128 stands for zero in the data rows.
Here are some points, each followed by its number:
tensor([166,  98, 174,  81, 111,  99, 101,  50, 173,  15,  36, 138]) 0
tensor([158, 119, 186, 134,  98, 103, 129, 100, 157,  69, 103, 146]) 1
tensor([132,  48, 148, 102, 118, 150, 147, 140, 120, 140, 144, 119]) 2
tensor([136,  52, 136,  87, 123,  87, 117, 108, 158,  95, 120, 114]) 3
tensor([ 90, 255, 108, 221, 157, 224, 138, 158,  66, 223, 201, 111]) 4
tensor([119,  48, 126, 172, 130, 136, 131, 148,  72, 208, 172, 126]) 5
tensor([144, 188, 128, 243, 105, 195, 152, 196,  75, 220, 181,  73]) 6
tensor([136, 128, 134,  77, 119, 128, 136, 131, 143,  97, 127, 128]) 7
tensor([114,  47, 138, 159, 131, 140, 139, 132,  86, 179, 162, 122]) 8
tensor([156, 226, 135, 105,  99, 108, 134, 117, 142,  97,  96, 132]) 9
tensor([108,  62, 132, 155, 131, 135, 142, 140, 122, 148, 144, 135]) 10
tensor([112, 139, 122, 138, 136, 115,  96, 148, 108, 109, 108, 117]) 11
tensor([125, 121, 124, 158, 123, 139, 136, 136, 115, 160, 144, 122]) 12
tensor([128, 135, 129, 140, 128, 133, 127, 132, 121, 133, 135, 128]) 13
tensor([ 87,  95, 104, 255, 171, 200, 110, 150,  90, 228, 175, 108]) 14
tensor([125, 140, 122, 136, 125, 132, 122, 135, 117, 142, 137, 130]) 15
tensor([136,  18, 156, 145, 107, 123,  91, 176, 133, 191,  99, 140]) 16
tensor([124, 166, 138, 129, 122, 102, 112, 151, 140, 140, 115, 123]) 17
tensor([116, 133, 126, 162, 139, 145, 122, 125, 109, 164, 135, 131]) 18
tensor([123,  35, 171, 136, 126, 156, 111, 142, 139, 167, 166, 156]) 19
tensor([127, 113, 124, 131, 132, 141, 121, 134, 122, 134, 128, 124]) 20
tensor([ 92,  43, 121, 177, 122, 131, 135, 162,  88, 177, 151, 118]) 21
tensor([116,  63, 164,   0, 161, 122, 118,  69, 211,  17,  11, 120]) 22
tensor([143, 194, 161,  80, 109,  89, 141, 104, 153,  52,  49, 140]) 23
tensor([132, 167, 138, 105, 125, 116, 137, 122, 138, 116, 132, 130]) 24
tensor([128, 108, 119, 166, 136, 140, 116, 149, 124, 151, 141, 122]) 25
tensor([135,  87, 118, 121, 116, 128, 136, 114, 137, 117, 116, 129]) 26
tensor([118,  99, 122, 169, 135, 118, 119, 132, 125, 143, 145, 119]) 27
tensor([132, 117, 141, 118, 122, 121, 126, 132, 154,  91, 128, 118]) 28
tensor([228, 169, 163, 230, 135, 130, 158, 121, 175,  87, 140, 174]) 29
tensor([131,  94, 139, 118, 124, 128, 123, 137, 152,  92, 130, 119]) 30
tensor([128, 117, 125, 143, 121, 129, 130, 133, 125, 140, 137, 127]) 31
tensor([113, 121, 129, 189, 136, 147, 126, 146, 107, 175, 155, 124]) 32
tensor([ 84,  87, 130, 219, 139, 139, 128, 142,  69, 197, 167, 134]) 33
tensor([135, 117, 123, 154, 140, 107, 131, 129, 130, 136, 121, 132]) 34
tensor([126, 137, 127, 152, 130, 133, 123, 136, 120, 149, 143, 128]) 35
tensor([136, 154, 133, 145, 133, 116, 128, 132, 132, 131, 141, 124]) 36
tensor([119, 124, 142, 162, 130, 129, 142, 146, 101, 149, 131, 124]) 37
tensor([ 96, 173, 104, 184, 136, 145, 150, 150,  90, 217, 176, 111]) 38
tensor([126, 126,  75, 128, 159, 148, 169, 177, 110, 198, 141, 105]) 39
tensor([164,   0,  88, 220,  93,  98, 167, 143,  35, 212, 174, 134]) 40
tensor([120, 135, 140, 163, 126, 133, 139, 148,  99, 153, 136, 121]) 41
tensor([135, 131, 139, 105, 124, 126, 132, 117, 141, 106, 120, 129]) 42
tensor([124, 124, 121, 140, 134, 129, 119, 135, 119, 144, 132, 115]) 43
tensor([126,  81, 138, 110, 123, 132, 120, 118, 158, 113, 128, 117]) 44
tensor([151, 142, 122, 124, 126, 142, 131, 131, 123, 165, 152, 134]) 45
tensor([117,  61, 140, 162, 136, 116, 128, 122, 110, 132, 125, 132]) 46
tensor([175,  18, 109, 141,  98,  61,  90, 149, 151,  81, 124, 135]) 47
tensor([122, 183, 132, 134, 133, 127, 116, 125, 130, 136, 123, 130]) 48
tensor([128, 107, 111, 120, 140, 129, 132, 114, 130, 132, 119, 140]) 49
tensor([130,  80, 133,  96, 146, 117, 139, 141, 119, 127,  93, 136]) 50
tensor([ 88,  99, 133, 164, 123, 146, 106, 120, 101, 183, 171, 132]) 51
tensor([142, 125, 129, 118, 133, 119, 130, 124, 142, 119, 118, 129]) 52
tensor([191, 181,  81,  23, 138, 113, 145,  75, 114,  89,  30, 110]) 53
tensor([153, 175, 125,  59, 135, 129, 127, 113, 157,  72, 105, 133]) 54
tensor([134, 158, 115,  64, 122, 111, 121, 114, 134,  86, 127, 122]) 55
tensor([110, 190, 136, 128, 128, 131, 130, 135,  87, 167, 146, 135]) 56
tensor([105, 169, 120, 138, 114, 125, 133, 119, 137, 129, 146, 122]) 57
tensor([117, 100, 117, 146, 135, 139, 127, 129, 111, 160, 146, 124]) 58
tensor([123, 133, 127, 154, 129, 136, 124, 140, 115, 153, 145, 119]) 59
tensor([166, 134, 154,  39, 128,  98, 137, 113, 169,  38,  74, 123]) 60
tensor([159, 154, 158,  26, 132, 112, 108, 124, 191,  91, 112, 122]) 61
tensor([ 51, 124, 123, 146, 130, 165, 102, 157, 143, 102,  83, 147]) 62
tensor([127, 110, 131, 114, 128, 127, 118, 129, 122, 132, 127, 121]) 63
tensor([128, 123, 121, 121, 113, 131, 127, 138, 142, 127, 124, 119]) 64
tensor([119, 101, 122, 165, 134, 118, 120, 133, 125, 143, 144, 119]) 65
tensor([136, 123, 128, 118, 131, 127, 128, 126, 118, 131, 130, 125]) 66
tensor([120,  70,  53, 154, 168, 153, 170, 185, 100, 234, 167, 105]) 67
tensor([129, 131, 120, 124, 126, 138, 126, 128, 130, 129, 157, 125]) 68
tensor([132, 151, 116, 136, 129, 117, 123, 124, 140, 121, 142, 115]) 69
tensor([130, 130, 143, 104, 129, 121, 122, 123, 146, 108, 110, 136]) 70
tensor([115, 145, 125, 139, 139, 119, 101, 148, 110, 113, 110, 119]) 71
tensor([112, 137, 130, 147, 127, 140, 122, 137, 121, 158, 141, 133]) 72
tensor([128, 143, 124, 141, 129, 132, 132, 126, 126, 135, 133, 127]) 73
tensor([133, 113, 162,  27, 103, 118, 107, 115, 197,  58,  58, 161]) 74
tensor([122, 135, 125, 144, 134, 129, 123, 143, 108, 149, 141, 121]) 75
tensor([156,  20, 155,  84,  93,  95, 146, 104, 165,  75, 101, 135]) 76
tensor([127, 104, 132, 129, 127, 128, 146, 124, 133, 131, 131, 125]) 77
tensor([218, 255, 170,   0,  75,  51, 140,  41, 255,   0,   0, 132]) 78
tensor([105,  98, 143, 165, 123,  80, 137, 136, 170, 107, 123, 109]) 79
tensor([114, 132, 135, 165, 133, 132, 126, 147,  90, 153, 141, 127]) 80
tensor([107, 154, 117, 143, 135, 118, 126, 126, 116, 145, 142, 137]) 81
tensor([113, 116, 129, 179, 124, 134, 121, 137, 111, 159, 157, 119]) 82
tensor([121, 119, 129, 107, 123, 103, 142, 121, 136, 104, 112, 134]) 83
tensor([127, 120, 122, 142, 131, 114, 118, 128, 121, 139, 129, 129]) 84
tensor([145, 169, 118,  74, 131, 122, 139, 106, 163,  88, 111, 117]) 85
tensor([119, 145, 123, 147, 123, 137, 131, 137, 109, 154, 142, 116]) 86
tensor([125, 101, 128, 136, 118, 124, 131, 126, 109, 140, 142, 119]) 87
tensor([124, 107, 132, 150, 131, 131, 128, 137, 111, 152, 136, 134]) 88
tensor([147, 192, 129,  87, 133, 126, 128, 110, 162, 103, 123, 126]) 89
tensor([121, 103, 120, 157, 124, 141, 133, 141, 113, 163, 141, 119]) 90
tensor([158, 121, 111, 130, 105, 129,  93, 128,  87, 159, 128, 162]) 91
tensor([146, 114, 127, 117, 120, 137, 151, 136, 135, 110, 124, 126]) 92
tensor([110, 138, 109, 206, 128, 156, 111, 140,  86, 211, 182, 118]) 93
tensor([120,  60, 135, 165, 129, 128, 138, 146, 104, 163, 155, 118]) 94
tensor([160,  67,   0, 255, 110, 244, 255,  89,  69, 255, 255, 112]) 95
tensor([ 86, 135, 118, 200, 134, 164, 135, 147,  68, 255, 202, 119]) 96
tensor([122, 104, 122, 161, 123, 136, 131, 138, 114, 151, 138, 123]) 97
tensor([113, 134, 104, 178, 133, 137, 137, 169, 111, 170, 159, 114]) 98
tensor([112, 255, 122, 141, 196, 158, 171, 131,  63, 218, 127, 127]) 99
tensor([112, 126, 119, 202, 136, 142, 127, 149, 101, 203, 157, 113]) 100
tensor([122, 129, 129, 156, 130, 129, 130, 133, 109, 152, 142, 134]) 101
tensor([114, 164, 148, 141, 103, 150, 148, 149, 139, 151, 129, 147]) 102
tensor([112, 214, 117, 226, 155, 138, 150, 133,  59, 202, 175, 105]) 103
tensor([118, 140, 131, 160, 121, 128, 127, 135, 119, 157, 131,  95]) 104
tensor([124, 116, 120, 143, 128, 139, 124, 132, 120, 142, 131, 122]) 105
tensor([143, 163,  91,  45,  95, 127, 157,  88, 209,   6, 105, 110]) 106
tensor([155, 130, 131, 179,  92, 132, 160, 152, 115, 179, 145, 136]) 107
tensor([119,  76, 129,  99, 155, 116, 136, 117, 107, 140, 123, 107]) 108
tensor([124, 104, 121, 133, 129, 136, 133, 128, 119, 141, 131, 125]) 109
tensor([111,  44, 140, 162, 131, 142, 142, 133,  82, 186, 167, 121]) 110
tensor([132, 166, 141,  53, 115, 110, 116, 111, 155,  71, 110, 133]) 111
tensor([109, 108, 114, 184, 144, 142, 125, 153,  94, 185, 163, 116]) 112
tensor([ 85, 255, 157, 123, 156, 166,  58, 148, 106, 195, 115, 137]) 113
tensor([ 87, 255, 174, 187, 120, 136, 129, 139, 103, 201, 130, 182]) 114
tensor([127, 200, 126, 123, 115, 103, 134, 102, 147,  83,  67, 128]) 115
tensor([116, 146, 130, 163, 132, 138, 129, 137, 105, 166, 150, 128]) 116
tensor([119, 123, 124, 170, 119, 152, 125, 142, 101, 184, 149, 119]) 117
tensor([149,  60,  98,  85, 163,  46, 115, 106,  78, 105, 125,  91]) 118
tensor([118, 127, 131, 147, 126, 131, 134, 133, 121, 151, 141, 132]) 119
tensor([127, 214, 123,  97, 131, 138, 129, 146, 139, 118, 137, 160]) 120
tensor([133,  60, 133,  94, 123,  90, 118, 112, 152, 101, 122, 116]) 121
tensor([142,  26, 156, 124, 103, 112,  88, 175, 143, 170,  90, 142]) 122
tensor([ 86,  47, 122, 246,  98, 151, 127, 126,  54, 190, 176, 131]) 123
tensor([142,  77, 114, 106, 119, 111, 117, 120, 146,  91, 125, 145]) 124
tensor([119, 121, 102, 145, 142, 145, 145, 148, 107, 144, 138, 131]) 125
tensor([126, 120, 123, 149, 139, 136, 139, 131, 108, 143, 137, 134]) 126
tensor([113, 128, 130, 170, 125, 137, 137, 151, 103, 162, 146, 126]) 127
tensor([167, 142,  66, 121,  99, 137, 175,  96, 133, 197, 161, 107]) 128
tensor([140, 105, 133, 135, 131, 150, 143, 136, 112, 140, 135, 111]) 129
tensor([139, 135, 145, 108, 133, 122, 128, 115, 131, 101, 121, 129]) 130
tensor([102, 183,  97, 119, 166,  91, 143, 155,  93, 111, 141, 106]) 131
tensor([127, 141, 124, 142, 129, 133, 131, 127, 125, 135, 134, 127]) 132
tensor([160, 230, 134,  97,  95, 104,  99, 103, 147,  64,  73, 126]) 133
tensor([ 98, 255, 130, 174, 139, 125, 127, 120, 136, 147, 127, 134]) 134
tensor([120,  83, 129, 141, 133, 110, 133, 134, 116, 140, 125, 125]) 135
tensor([162, 134, 123,  70, 171,  82, 169, 131, 173,  68, 100, 157]) 136
tensor([109, 160, 124, 163, 132, 150, 147, 123, 110, 148, 163, 117]) 137
tensor([161, 126, 133,  86, 103, 119, 116, 128, 139,  85, 103, 126]) 138
tensor([131,  88, 143, 141, 137, 131, 124, 136, 117, 142, 141, 130]) 139
tensor([110, 111, 116, 181, 118, 166, 108, 154,  69, 213, 181, 113]) 140
tensor([135,  78, 149,  21, 129, 125, 163,  87, 187,  49,  90, 154]) 141
tensor([137, 168, 129, 117, 129, 122, 124, 128, 134, 114, 119, 124]) 142
tensor([127, 145, 133, 155, 160, 116,  90, 149, 119, 158, 153, 134]) 143
tensor([102,  95, 117, 194, 139, 147, 108, 146,  81, 180, 148, 127]) 144
tensor([126, 106, 129, 132, 119, 124, 130, 124, 112, 136, 139, 121]) 145
tensor([126, 126, 129, 145, 130, 136, 122, 135, 124, 141, 140, 121]) 146
tensor([125, 142, 121, 141, 129, 134, 131, 135, 118, 146, 131, 118]) 147
tensor([132, 110, 115, 103, 120, 142, 134, 116, 144,  96, 104, 149]) 148
tensor([120,  97, 125, 169, 125, 133, 126, 122,  99, 160, 148, 120]) 149
tensor([126, 114, 127, 152, 109, 130, 136, 131, 135, 140, 128, 123]) 150
tensor([115, 117, 121, 167, 126, 136, 127, 138,  98, 172, 165, 115]) 151
tensor([  0, 255,  87, 255,  96, 255, 179, 237,   0, 255, 194, 213]) 152
tensor([169,   0, 143,  88,  94,  55, 114,  84, 165,   0,  49, 153]) 153
tensor([148, 164, 137,  95, 120, 120, 131,  96, 149,  88, 120, 127]) 154
tensor([115, 136, 119, 176, 133, 119, 115, 135, 101, 176, 141, 132]) 155
tensor([144, 115, 126, 118,  76, 110, 132,  82, 144,  50,  81, 154]) 156
tensor([145, 127, 132,  93, 117, 118, 129, 122, 152, 104, 105, 138]) 157
tensor([186, 255,  16,   0,  27,   0, 161,   0, 255,   0,   0, 137]) 158
tensor([121, 145, 128, 151, 136, 132, 132, 132, 113, 148, 142, 123]) 159
tensor([116, 139, 126, 161, 137, 142, 124, 126, 110, 162, 137, 130]) 160
tensor([123,  95, 121, 168, 133, 141, 116, 139,  98, 178, 155, 123]) 161
tensor([112,  98, 133, 179, 139, 131, 140, 142,  93, 195, 169, 126]) 162
tensor([181, 255,  74, 126, 158, 116, 154, 222, 112, 137, 141,  71]) 163
tensor([133, 103, 138,  98, 131, 144, 131, 126, 133, 116, 137, 122]) 164
tensor([133,  95, 114, 150, 139, 123, 126, 132, 128, 136, 130, 124]) 165
tensor([107, 138, 129, 134, 131, 128, 131, 130, 111, 148, 134, 128]) 166
tensor([116, 110, 142,  98, 124, 129, 141, 124, 127, 116, 128, 114]) 167
tensor([105, 127, 124, 169,  87, 141, 105, 113,  96, 195, 158,  90]) 168
tensor([ 95,  53, 138, 180, 130, 142, 139, 142, 110, 159, 154, 117]) 169
tensor([138, 200, 112, 123, 110, 120, 125, 143, 123, 137, 123, 137]) 170
New points follow, each followed by the numbers of its two nearest points above, smallest number first.
tensor([ 62, 234, 112, 153, 115, 150, 131, 145,  67, 199, 193, 105]) -> 38 56
tensor([125,   0, 215,   0, 138,  76, 145,  87, 255,   0,   0, 134]) -> 22 153
tensor([176, 192, 160,   0, 116,   7, 144,  76, 210,   0,   0, 221]) -> 23 78
tensor([125, 118, 117, 153, 131, 114, 116, 129, 116, 147, 133, 129]) -> 43 84
tensor([117, 140, 125, 158, 132, 136, 124, 141, 106, 162, 152, 126]) -> 59 116
tensor([210, 201,  80,   0, 126, 108, 141,  59, 144,  38,  15, 111]) -> 53 60
tensor([146, 106, 136,  91,  91, 131, 126, 111, 141,  82,  88, 131]) -> 138 157
tensor([117, 255, 139, 242, 151, 127, 107, 167,  85, 212, 173,  97]) -> 4 103
tensor([126, 131, 129, 138, 126, 134, 127, 131, 120, 137, 136, 125]) -> 13 146
tensor([136,  27, 151, 109, 124, 128, 112, 124, 138,  96, 114, 171]) -> 121 124
tensor([100, 255, 105,   0,  95,  83, 141,  69, 239,   0,  54, 128]) -> 78 106
tensor([ 82, 107, 128, 169, 117, 146, 107, 117,  92, 187, 175, 129]) -> 51 151
tensor([119, 148, 123, 147, 121, 136, 131, 137, 108, 153, 141, 115]) -> 86 159
tensor([161, 132, 151,  53, 128, 102, 136, 115, 163,  52,  82, 122]) -> 60 111
tensor([255, 255, 255,   0, 164,  61,  61,   8, 255,   0,   0, 187]) -> 0 78
tensor([142,  82, 115, 183, 135, 106, 132,  95,  82, 154, 131, 126]) -> 46 149
tensor([110, 147, 116, 146, 137, 115, 131, 131, 113, 158, 141, 139]) -> 81 166
tensor([148, 210, 134, 171, 137, 141, 114, 155,  95, 170, 159, 118]) -> 56 116
tensor([128, 106, 137, 152, 131, 127, 116, 149, 109, 154, 153, 130]) -> 88 139
tensor([ 98, 221, 111, 189, 118, 129, 129, 156, 107, 183, 153, 106]) -> 38 134
tensor([144,  90, 165,  56, 148, 113, 125,  93, 162,  84,  87, 170]) -> 74 141
tensor([109, 255, 120, 137, 204, 162, 178, 131,  58, 225, 122, 130]) -> 99 103
tensor([129, 113, 124, 142, 119, 128, 131, 132, 126, 139, 136, 127]) -> 31 105
tensor([112, 137, 130, 144, 127, 140, 121, 137, 123, 155, 138, 134]) -> 35 72
tensor([146, 211, 124, 120, 126,  99, 139, 104, 168,  81,  68, 125]) -> 9 115
tensor([183, 129, 147,  70, 124, 111, 125,  95, 155,  58,  74, 144]) -> 60 138
tensor([122, 246, 149, 137, 138, 133, 139, 129, 125, 162, 138, 130]) -> 56 134
tensor([143, 129,  91, 221, 114, 161,  90, 130, 107, 181, 175, 103]) -> 93 100
tensor([124, 189, 135, 134, 177, 136, 134, 137, 134, 119, 148, 131]) -> 36 48
tensor([128, 106, 140, 112, 124, 106, 136, 100, 146,  94, 118, 144]) -> 42 83
tensor([162, 128, 118,  12, 138,  88, 123, 107, 199,  32,  88, 154]) -> 60 74
tensor([121,  70, 134, 161, 129, 128, 136, 145, 106, 160, 153, 119]) -> 10 94
tensor([ 98, 255, 133, 155, 135, 119, 131, 110, 150, 133, 121, 137]) -> 48 134
tensor([144, 116, 130,  78, 127, 139, 137, 137, 149, 120, 180, 114]) -> 68 164
tensor([127, 105, 129, 123, 138, 135, 129, 124, 143, 128, 137, 125]) -> 20 77
tensor([113, 121, 129, 174, 124, 134, 122, 137, 111, 158, 154, 119]) -> 82 151
tensor([135, 180, 141,  43, 116, 109, 111, 102, 158,  59, 105, 136]) -> 54 111
tensor([145, 184, 130,  92, 132, 126, 128, 111, 157, 106, 124, 126]) -> 89 154
tensor([111,  70, 113, 198, 132, 141, 116, 146,  75, 184, 152, 128]) -> 144 161
tensor([109, 172, 134, 162, 138, 139, 129, 138, 109, 166, 145, 132]) -> 116 160
tensor([127, 105, 137, 115, 123, 110, 135, 104, 143, 100, 120, 141]) -> 42 83
tensor([ 94, 146, 119, 198, 133, 138, 130, 149,  88, 197, 162, 128]) -> 93 100
tensor([105, 134, 126, 167,  94, 135, 105, 120,  95, 192, 162,  93]) -> 117 168
tensor([153, 153, 167, 129, 113,  95,  97, 142, 157, 110,  96, 124]) -> 17 70
tensor([  0,   0, 113, 255, 126, 160,  92,  86,  30, 255, 240, 127]) -> 33 123
tensor([124,  66, 137, 106, 123, 134, 121, 120, 157, 109, 125, 115]) -> 30 44
tensor([123, 100, 120, 162, 122, 137, 131, 139, 115, 151, 138, 122]) -> 90 97
tensor([119, 124, 122, 162, 118, 132, 123, 112, 105, 141, 144, 129]) -> 101 119
tensor([ 96,   0,  24, 150, 163, 160,  82, 172, 216, 121,  52,   0]) -> 44 165
tensor([128, 108, 120, 121, 110, 131, 124, 141, 141, 128, 123, 118]) -> 63 64
tensor([107, 198, 138, 126, 127, 131, 130, 136,  83, 170, 147, 136]) -> 56 81
tensor([131,  60, 138, 155, 120, 112, 152, 139, 106, 137, 149, 107]) -> 94 135
tensor([117,  83, 111, 163, 105, 134, 129, 121, 100, 164, 170, 124]) -> 149 161
tensor([189,   6, 106, 137,  95,  49,  89, 152, 159,  65, 117, 136]) -> 47 76
tensor([118, 221, 131, 249, 156, 196, 114, 187,  33, 255, 244, 136]) -> 4 6
tensor([128, 118, 124, 128, 129, 139, 121, 133, 123, 132, 127, 123]) -> 20 105
tensor([132, 124, 130, 105, 131, 138, 119, 132, 131, 141, 158, 127]) -> 66 68
tensor([133,  85, 117, 129, 117, 130, 135, 121, 131, 128, 121, 126]) -> 26 77
tensor([152, 122, 120, 191,  93, 130, 154, 152, 109, 190, 151, 127]) -> 107 117
tensor([138,   9, 157, 145, 106, 121,  91, 173, 134, 184,  96, 138]) -> 16 122
tensor([103,  98, 117, 195, 138, 146, 110, 146,  84, 183, 149, 125]) -> 112 144
tensor([133, 152, 129, 103, 120, 118, 135, 119, 139, 120, 121, 130]) -> 24 42
tensor([122, 208, 128, 144, 136, 135, 148, 145, 102, 163, 137, 129]) -> 56 170
tensor([124,  90, 129, 136, 130, 112, 131, 132, 118, 135, 122, 125]) -> 135 165
tensor([137, 216, 116, 159, 105, 148, 119, 133, 135, 151, 114, 151]) -> 48 170
tensor([106, 112, 115, 194, 144, 148, 124, 156,  91, 193, 170, 118]) -> 100 112
tensor([117, 207, 120, 157, 133, 137, 124, 146,  99, 188, 164, 129]) -> 56 116
tensor([255, 224, 126,   0,  82, 104,  87,  16, 255,   0,  15, 130]) -> 78 158
tensor([132, 172, 129, 134, 130, 138, 118, 132, 130, 134, 140, 133]) -> 36 48
tensor([155,  88, 114,  39, 120,  77, 151, 101, 170,  32,  65, 127]) -> 60 141
tensor([124, 158, 124, 166, 142, 140, 137, 154, 111, 169, 152, 117]) -> 86 116
tensor([120, 181, 134, 131, 175, 137, 134, 137, 138, 120, 143, 130]) -> 36 48
tensor([152,  42, 140, 103, 123, 127, 125, 128, 125, 131, 127, 136]) -> 2 26
tensor([130, 104, 135,  99, 132, 147, 130, 128, 130, 120, 142, 123]) -> 164 167
tensor([131, 187, 139, 182, 118, 119, 122, 147,  98, 162, 151, 128]) -> 116 155
tensor([123, 105, 133, 113, 130, 126, 117, 126, 126, 130, 125, 123]) -> 63 66
tensor([ 56,   0, 201,   0,   0,  89,  86,  76, 160,  86, 111, 163]) -> 74 76
tensor([104, 120, 123, 176, 136, 147, 122, 148,  84, 186, 161, 117]) -> 112 151
tensor([115, 205, 117, 208, 152, 137, 145, 131,  69, 189, 166, 108]) -> 38 103
tensor([119, 141, 127, 165, 137, 134, 130, 134, 106, 160, 148, 123]) -> 116 160
tensor([129,  12, 134, 120, 127, 135, 123, 151, 130, 138, 111,  97]) -> 2 10
tensor([182,  97, 113,   0,  81, 129,  79, 177, 199,  52,  63, 148]) -> 60 74
tensor([124, 154, 124, 105, 111, 120, 129, 132, 123, 126, 138, 139]) -> 24 142
tensor([255, 159, 208,   0, 101,   2, 214,   0, 255,   0,   0, 255]) -> 0 78
tensor([ 50,   0, 105, 255, 207, 227, 167, 177,  21, 255, 255, 161]) -> 14 123
tensor([116, 113, 120, 164, 126, 135, 127, 136, 102, 166, 159, 117]) -> 82 151
tensor([224, 231, 132,   0, 146,  98, 143,  80, 255,   0,  41, 119]) -> 78 106
tensor([146, 177, 129,  90, 131, 126, 126, 110, 158, 105, 125, 125]) -> 89 154
tensor([135,   2, 133, 120, 120, 131, 126, 148, 132, 136, 113, 101]) -> 2 122
tensor([ 91, 168, 110, 203, 153, 155, 132, 165,  85, 211, 177, 134]) -> 38 93
tensor([117, 160, 131, 181, 128, 136, 134, 142,  94, 181, 154, 124]) -> 116 127
tensor([111, 201, 117, 221, 150, 142, 144, 136,  59, 204, 176, 106]) -> 38 103
tensor([ 92,   0,  10, 150, 167, 163,  77, 177, 230, 117,  40,   0]) -> 44 165
tensor([111, 137, 130, 145, 127, 140, 121, 137, 124, 156, 139, 135]) -> 72 119
tensor([ 89, 255, 169, 190, 122, 137, 128, 140,  99, 202, 137, 175]) -> 114 134
tensor([113,  59, 165,  34,  95, 150,  91, 114, 145,  82,  94, 159]) -> 74 141
tensor([134, 191, 164, 203,  99, 140, 158, 186, 119, 155, 110, 131]) -> 102 107
tensor([131, 255, 148, 255, 131, 189, 126, 148,  32, 255, 221, 114]) -> 4 103
tensor([112, 139, 134, 159, 134, 133, 128, 145,  84, 150, 136, 126]) -> 41 80
tensor([162, 139, 153,  48, 128, 100, 137, 115, 164,  50,  82, 124]) -> 60 111
tensor([130, 108, 132, 148, 136, 134, 123, 136, 108, 154, 146, 129]) -> 58 88
tensor([255, 205, 136,   0,  68, 101,  92,   3, 255,   0,   0, 133]) -> 78 158
tensor([149, 147, 137,  92, 118, 123, 110, 107, 160,  92, 113, 113]) -> 154 157
tensor([154, 144, 122, 118, 125, 143, 131, 130, 129, 162, 153, 136]) -> 45 68
tensor([ 96, 188, 126, 125, 107, 149, 150,  63, 108, 127, 148, 154]) -> 57 137
tensor([120, 140, 131, 157, 122, 129, 127, 135, 120, 155, 132,  99]) -> 86 104
tensor([101,  90, 132, 160, 138, 139, 147, 139,  95, 199, 181, 104]) -> 112 162
tensor([123, 102, 171,  44,  99, 115, 104, 113, 192,  66,  62, 169]) -> 74 141
tensor([134,  60, 110, 176, 134, 107, 120, 123, 117, 133, 134, 133]) -> 46 165
tensor([129, 201, 118, 139, 107, 121, 121, 153, 125, 144, 138, 140]) -> 48 170
tensor([166, 167, 144,  84, 105, 126, 114, 108, 133,  89, 110, 143]) -> 138 154
tensor([128, 124, 129, 145, 131, 134, 121, 136, 126, 140, 140, 122]) -> 31 146
tensor([112, 151, 135, 166, 124, 131, 136, 129, 108, 164, 146, 119]) -> 86 116
tensor([161, 234, 123, 200, 131, 134, 165, 164, 105, 189, 213, 145]) -> 38 103
tensor([130, 239, 152, 113, 165, 129, 109, 126, 159,  94, 136,  90]) -> 48 89
tensor([127, 100, 137, 153, 132, 143, 120, 127, 118, 153, 135, 135]) -> 88 139
tensor([ 93, 163, 109, 200, 153, 154, 133, 162,  89, 204, 174, 134]) -> 38 93
tensor([ 95, 255, 168, 180, 122, 133, 128, 139, 105, 195, 129, 174]) -> 114 134
tensor([ 76, 255, 109, 232, 153, 218, 132, 149,  60, 235, 207, 113]) -> 4 103
tensor([130, 104, 121, 114, 111, 128, 122, 139, 143, 121, 119, 119]) -> 63 64
tensor([109, 108, 115, 182, 143, 141, 125, 151,  96, 182, 161, 117]) -> 32 112
tensor([174,  64, 138,  60, 105, 102, 128, 101, 179,  60,  95, 148]) -> 76 141
tensor([154,  77, 106,  59, 157,  39, 118, 101,  96,  70,  96, 108]) -> 3 118
tensor([121,  94, 150, 214, 151, 133, 128, 149,  39, 182, 219, 156]) -> 33 162
tensor([140, 121, 130,  87, 117, 117, 118, 110, 151,  96, 118, 135]) -> 42 157
tensor([175, 147, 165,  63,  95, 107, 132,  92, 185,  13,  61, 108]) -> 0 60
tensor([151, 143, 128, 116,  71, 112, 130,  76, 139,  44,  72, 158]) -> 1 156
tensor([160, 254, 135, 111,  88, 104,  99, 106, 139,  72,  75, 126]) -> 9 133
tensor([112, 136, 129, 148, 126, 142, 121, 137, 122, 159, 140, 133]) -> 35 72
tensor([134, 198, 142, 128, 130, 110, 126, 122, 134, 131, 135, 139]) -> 24 48
tensor([255, 255, 246,   0,  58,  66, 119,  28, 255,   0,  81, 181]) -> 23 78
tensor([183,   0, 127,  67,  94,  83, 161, 111, 241,   0,   6, 124]) -> 76 153
tensor([121, 203, 112, 195, 123, 148, 133, 146,  96, 190, 157, 120]) -> 38 103
tensor([113, 105,  81, 116, 152, 165, 134, 154, 103, 189, 148, 104]) -> 39 125
tensor([101, 188,  95, 118, 167,  92, 143, 155,  95, 112, 142, 106]) -> 81 131
tensor([122,  47, 143, 155, 137, 113, 128, 117, 115, 121, 119, 133]) -> 46 135
tensor([146, 123,  89, 242, 115, 167,  87, 131, 105, 191, 184,  98]) -> 93 100
tensor([112, 136, 102, 184, 133, 138, 139, 174, 110, 174, 163, 113]) -> 98 112
tensor([100, 123, 124, 134, 140, 125, 123, 135, 111, 139, 120, 135]) -> 84 166
tensor([156,   5, 161,  69,  88,  90, 150,  97, 175,  64,  96, 139]) -> 3 76
tensor([112, 188, 137, 125, 130, 127, 131, 132,  89, 162, 144, 135]) -> 56 81
tensor([131, 112, 138, 145, 130, 126, 115, 145, 115, 149, 151, 132]) -> 88 146
tensor([121, 232, 137, 255, 110, 125, 124, 149,  69, 215, 193,  89]) -> 6 103
tensor([150, 160, 125,  68, 138, 128, 126, 115, 154,  77, 107, 135]) -> 54 85
tensor([126, 243, 151, 136, 140, 135, 140, 130, 123, 162, 135, 129]) -> 56 134
tensor([255, 166, 217,   0,  98,   0, 226,   0, 255,   0,   0, 255]) -> 0 78
tensor([127, 212, 124, 101, 137, 138, 129, 145, 138, 118, 138, 157]) -> 120 170
tensor([133, 113, 143, 103, 131, 117, 123, 122, 150, 102, 109, 128]) -> 42 70
tensor([165,   0, 141,  95, 103,  64, 117,  90, 158,   1,  63, 151]) -> 76 153
tensor([ 99, 194,  92, 113, 172,  85, 145, 157,  92, 104, 142, 103]) -> 71 131
tensor([167,   0,  87, 219,  91,  98, 166, 142,  37, 206, 173, 136]) -> 5 40
tensor([114, 162, 131, 185, 142, 144, 130, 143, 113, 166, 154, 121]) -> 116 137
tensor([ 82,  91, 100, 255, 176, 209, 108, 152,  86, 239, 181, 106]) -> 14 96
